Each run below is a few steps of one of 3 hidden systems, one row a step.
(in the rows, 100 means zero)
run 1, W (7 x 32):
|  93 |  76 | 101 |  93 | 121 |  80 |  46 | 127 |  93 |  74 |  99 |  93 | 115 | 122 | 105 |  60 |  95 | 125 | 119 | 144 |  53 | 149 |  78 |  81 |  49 | 129 |  88 | 133 | 102 | 106 | 110 |  75 |
| 110 |  76 | 125 | 113 | 114 |  98 |  55 | 122 | 111 |  77 |  94 |  86 | 127 | 127 |  96 |  80 |  96 | 125 | 136 | 135 |  46 | 124 |  75 |  90 |  42 | 122 |  76 | 123 |  91 | 127 | 100 |  87 |
| 122 |  86 | 146 | 130 |  93 | 117 |  75 | 111 | 128 |  89 |  94 |  93 | 137 | 131 |  92 | 109 |  95 | 110 | 146 | 115 |  53 |  89 |  76 |  98 |  56 | 112 |  73 | 111 |  79 | 134 |  93 |  94 |
| 128 |  96 | 157 | 135 |  83 | 137 |  95 |  94 | 136 | 101 |  91 |  95 | 132 | 122 |  88 | 134 |  90 |  98 | 151 |  98 |  69 |  63 |  85 | 105 |  85 | 103 |  80 |  98 |  65 | 133 |  84 | 105 |
| 126 | 105 | 159 | 134 |  82 | 149 | 123 |  76 | 131 | 112 |  91 | 102 | 118 | 113 |  94 | 144 |  95 |  86 | 125 |  75 |  98 |  46 |  97 | 121 | 107 |  94 |  93 |  77 |  64 | 131 |  82 | 114 |
| 119 | 116 | 139 | 126 |  89 | 145 | 144 |  67 | 118 | 123 |  88 | 103 | 101 | 101 |  95 | 141 |  98 |  78 | 104 |  59 | 116 |  47 | 109 | 119 | 135 |  83 | 110 |  67 |  74 | 115 |  83 | 116 |
| 101 | 117 | 116 | 116 |  89 | 134 | 147 |  63 |  98 | 124 |  90 | 110 |  85 |  84 | 106 | 132 | 105 |  71 |  78 |  53 | 133 |  55 | 119 | 119 | 150 |  84 | 122 |  67 |  88 |  97 |  89 | 118 |
run 2, C:
|  65 |  88 |  81 |  77 | 123 |  72 | 119 |  64 |  57 | 111 |  89 | 114 |  70 |  91 | 127 |  76 | 113 |  88 |  49 |  82 | 116 | 131 | 125 | 120 | 147 | 110 | 140 |  86 | 115 |  60 | 108 |  92 |
|  57 |  76 |  88 |  77 | 129 |  71 |  95 |  69 |  68 |  95 |  89 | 126 |  78 | 108 | 131 |  61 | 107 |  92 |  57 |  97 |  96 | 142 | 114 | 101 | 143 | 128 | 143 |  93 | 111 |  68 | 107 |  81 |
|  61 |  73 | 108 |  78 | 132 |  74 |  76 |  84 |  72 |  78 |  89 | 128 |  91 | 118 | 135 |  49 | 100 |  98 |  76 | 113 |  78 | 148 |  98 |  94 | 125 | 139 | 133 |  99 | 108 |  78 | 111 |  77 |
|  69 |  61 | 115 |  87 | 134 |  81 |  59 |  91 |  84 |  70 |  93 | 125 | 106 | 128 | 127 |  49 |  94 | 104 |  92 | 124 |  56 | 147 |  83 |  94 | 104 | 136 | 119 | 111 | 101 |  94 | 104 |  71 |
|  88 |  64 | 126 | 101 | 122 |  83 |  55 | 108 |  97 |  69 |  89 | 112 | 117 | 136 | 117 |  56 |  93 | 113 | 115 | 133 |  43 | 139 |  80 |  94 |  78 | 136 | 105 | 116 |  96 | 108 | 100 |  77 |
| 106 |  71 | 143 | 114 | 108 |  96 |  60 | 105 | 109 |  78 |  93 | 101 | 129 | 135 | 105 |  82 |  94 | 118 | 131 | 127 |  40 | 117 |  74 | 102 |  63 | 122 |  83 | 116 |  86 | 123 |  95 |  83 |
| 124 |  82 | 149 | 129 |  95 | 119 |  76 | 106 | 115 |  97 |  97 |  88 | 139 | 128 |  91 | 111 |  87 | 114 | 147 | 116 |  51 |  89 |  85 | 102 |  55 | 114 |  73 | 108 |  82 | 129 |  91 |  98 |
run 3, K, 7 rows:
| 133 | 112 | 106 | 116 |  89 | 124 |  71 | 143 | 129 |  84 | 103 |  78 | 123 |  97 |  80 | 114 |  94 | 119 | 154 | 119 |  84 |  84 |  71 |  80 |  43 |  86 |  58 | 128 |  90 | 141 |  96 |  95 |
| 144 | 129 | 105 | 128 |  80 | 138 | 101 | 125 | 132 | 105 | 106 |  70 | 122 |  89 |  65 | 149 |  95 | 108 | 144 |  96 | 103 |  59 |  81 |  95 |  54 |  75 |  64 | 112 |  84 | 136 |  89 | 114 |
| 137 | 129 | 106 | 129 |  75 | 144 | 126 | 102 | 121 | 122 |  99 |  73 | 110 |  82 |  74 | 162 |  99 |  91 | 122 |  74 | 123 |  46 | 104 | 107 |  83 |  69 |  78 |  94 |  83 | 125 |  87 | 119 |
| 126 | 127 | 106 | 125 |  82 | 133 | 151 |  71 | 106 | 136 |  93 |  83 |  93 |  81 |  89 | 161 | 105 |  81 |  99 |  54 | 135 |  48 | 122 | 118 | 119 |  75 |  98 |  82 |  87 | 104 |  89 | 122 |
|  99 | 117 | 100 | 112 |  93 | 119 | 153 |  55 |  89 | 139 |  94 | 104 |  83 |  74 | 100 | 141 | 103 |  75 |  70 |  53 | 136 |  67 | 131 | 121 | 145 |  85 | 121 |  68 |  96 |  82 |  93 | 116 |
|  79 | 105 |  98 |  96 | 112 |  98 | 140 |  52 |  73 | 121 |  88 | 116 |  72 |  91 | 121 | 101 | 109 |  71 |  48 |  60 | 128 |  97 | 128 | 124 | 159 | 102 | 137 |  69 | 101 |  67 | 101 | 107 |
|  57 |  81 |  92 |  81 | 128 |  76 | 118 |  59 |  61 | 103 |  88 | 127 |  72 |  96 | 133 |  72 | 106 |  81 |  50 |  80 | 113 | 130 | 125 | 114 | 158 | 120 | 144 |  81 | 110 |  62 | 109 |  86 |

Which system made each of these runs?
run 4:
|  81 |  73 |  93 |  84 | 126 |  71 |  49 | 121 |  86 |  70 |  97 | 106 | 110 | 117 | 116 |  53 | 101 | 121 | 105 | 139 |  58 | 149 |  85 |  81 |  69 | 130 |  99 | 129 | 109 |  99 | 110 |  73 |
|  97 |  73 | 116 | 102 | 114 |  82 |  46 | 121 | 104 |  76 |  96 |  97 | 117 | 130 | 103 |  65 |  89 | 125 | 125 | 136 |  46 | 138 |  76 |  89 |  55 | 128 |  87 | 129 |  91 | 115 | 106 |  77 |
| 108 |  79 | 137 | 120 | 103 | 101 |  65 | 112 | 117 |  84 |  96 |  94 | 133 | 137 |  97 |  88 |  96 | 119 | 135 | 130 |  44 | 107 |  80 |  99 |  55 | 117 |  79 | 118 |  84 | 129 |  94 |  86 |
| 123 |  87 | 152 | 132 |  90 | 126 |  85 | 101 | 129 |  97 |  93 |  93 | 132 | 131 |  91 | 121 |  90 | 112 | 147 | 111 |  59 |  77 |  83 | 107 |  67 | 111 |  83 | 105 |  72 | 132 |  88 | 100 |
| 128 |  96 | 158 | 139 |  80 | 140 | 111 |  81 | 130 | 112 |  89 |  97 | 130 | 120 |  88 | 137 |  91 |  93 | 137 |  87 |  74 |  56 |  92 | 115 |  90 | 102 |  91 |  87 |  69 | 129 |  82 | 114 |
| 120 | 107 | 153 | 137 |  83 | 143 | 130 |  64 | 122 | 119 |  88 |  98 | 112 | 108 |  88 | 148 |  98 |  79 | 116 |  68 | 100 |  43 | 110 | 122 | 119 |  99 | 104 |  70 |  66 | 122 |  85 | 118 |

W
run 5, 6 rows:
|  57 |  65 | 105 |  84 | 127 |  64 |  84 |  73 |  71 |  93 |  91 | 126 |  92 | 124 | 131 |  57 | 104 | 100 |  71 | 114 |  78 | 149 | 110 | 105 | 123 | 140 | 134 |  96 | 104 |  69 | 109 |  81 |
|  67 |  58 | 126 |  90 | 128 |  71 |  70 |  78 |  78 |  87 |  87 | 124 | 105 | 131 | 123 |  55 |  95 | 104 |  89 | 120 |  55 | 144 |  98 | 101 | 108 | 143 | 123 | 102 |  97 |  83 | 106 |  76 |
|  78 |  61 | 139 | 107 | 123 |  83 |  69 |  88 |  96 |  80 |  86 | 117 | 116 | 138 | 121 |  65 |  91 | 107 | 108 | 125 |  46 | 134 |  90 | 102 |  91 | 142 | 108 | 107 |  94 | 102 | 106 |  77 |
|  97 |  65 | 153 | 118 | 109 |  98 |  66 |  93 | 105 |  83 |  90 | 104 | 125 | 141 | 107 |  78 |  90 | 113 | 126 | 120 |  42 | 119 |  84 | 103 |  78 | 130 |  96 | 106 |  82 | 120 |  91 |  83 |
| 116 |  81 | 155 | 128 | 101 | 114 |  75 |  96 | 119 |  89 |  93 | 101 | 128 | 135 | 101 | 104 |  94 | 110 | 144 | 115 |  49 |  98 |  82 | 108 |  73 | 121 |  88 | 102 |  76 | 134 |  94 |  97 |
| 123 |  94 | 151 | 134 |  83 | 136 |  89 | 100 | 131 |  94 |  94 |  97 | 130 | 121 |  88 | 127 |  89 | 100 | 145 | 106 |  67 |  74 |  84 | 104 |  78 | 108 |  82 | 100 |  70 | 137 |  89 | 107 |

C
run 6, 6 rows:
| 104 |  80 |  92 | 111 |  99 |  64 |  57 | 118 |  90 |  99 |  94 |  75 | 130 | 119 |  96 |  86 | 103 | 137 | 120 | 141 |  48 | 143 |  92 |  96 |  27 | 123 |  70 | 131 | 110 |  98 | 107 |  88 |
| 121 |  87 | 116 | 125 |  94 |  95 |  66 | 119 | 111 |  99 |  99 |  71 | 131 | 119 |  83 | 112 |  96 | 133 | 140 | 130 |  55 | 108 |  86 |  99 |  25 | 109 |  64 | 125 |  96 | 114 | 102 |  93 |
| 129 | 103 | 129 | 138 |  83 | 124 |  88 | 113 | 127 | 108 |  99 |  74 | 139 | 118 |  78 | 132 |  94 | 120 | 147 | 111 |  68 |  78 |  92 | 104 |  44 | 100 |  67 | 119 |  85 | 130 |  92 | 108 |
| 142 | 110 | 135 | 136 |  77 | 141 | 112 | 101 | 132 | 113 |  98 |  79 | 128 | 104 |  80 | 150 |  93 |  99 | 141 |  90 |  88 |  52 |  96 | 104 |  75 |  86 |  75 |  97 |  78 | 133 |  88 | 119 |
| 133 | 120 | 134 | 131 |  79 | 153 | 135 |  89 | 129 | 117 |  97 |  93 | 111 |  95 |  83 | 149 |  93 |  92 | 120 |  71 | 112 |  42 | 101 | 114 | 105 |  77 |  91 |  80 |  76 | 123 |  83 | 118 |
| 119 | 127 | 118 | 119 |  87 | 147 | 147 |  73 | 113 | 125 |  90 |  99 |  96 |  84 |  91 | 146 |  98 |  75 |  95 |  56 | 135 |  45 | 108 | 110 | 136 |  77 | 107 |  72 |  78 | 111 |  85 | 116 |

W
run 7:
|  69 |  94 |  92 |  59 | 138 | 103 |  88 | 104 |  80 |  60 |  91 | 141 |  68 |  95 | 121 |  45 |  98 |  83 |  74 |  95 | 112 | 126 |  86 |  76 | 151 | 114 | 128 | 105 |  98 | 104 | 103 |  71 |
|  70 |  87 |  86 |  64 | 134 |  94 |  62 | 118 |  87 |  54 |  95 | 130 |  83 |  99 | 122 |  37 |  97 |  97 |  90 | 117 |  95 | 135 |  75 |  73 | 120 | 119 | 116 | 122 | 106 | 109 | 110 |  72 |
|  83 |  84 |  92 |  79 | 127 |  87 |  48 | 135 |  92 |  59 |  94 | 113 | 101 | 109 | 113 |  48 |  94 | 112 | 107 | 128 |  71 | 146 |  69 |  72 |  82 | 118 |  99 | 133 | 104 | 111 | 108 |  68 |
| 102 |  80 |  94 |  96 | 118 |  82 |  45 | 133 | 100 |  67 | 103 |  92 | 115 | 115 |  94 |  69 |  94 | 129 | 128 | 139 |  61 | 135 |  75 |  75 |  45 | 112 |  81 | 141 | 102 | 117 | 105 |  73 |
| 121 |  86 | 115 | 117 |  96 |  91 |  59 | 127 | 105 |  92 |  93 |  72 | 133 | 115 |  88 |  99 |  97 | 127 | 136 | 132 |  54 | 120 |  82 |  94 |  27 | 109 |  68 | 132 |  99 | 118 | 101 |  94 |
| 131 |  96 | 113 | 134 |  80 | 102 |  84 | 111 | 118 | 115 | 102 |  67 | 139 | 116 |  78 | 132 |  97 | 128 | 141 | 121 |  65 |  91 |  96 | 101 |  30 |  99 |  61 | 120 |  92 | 116 | 100 | 107 |

C
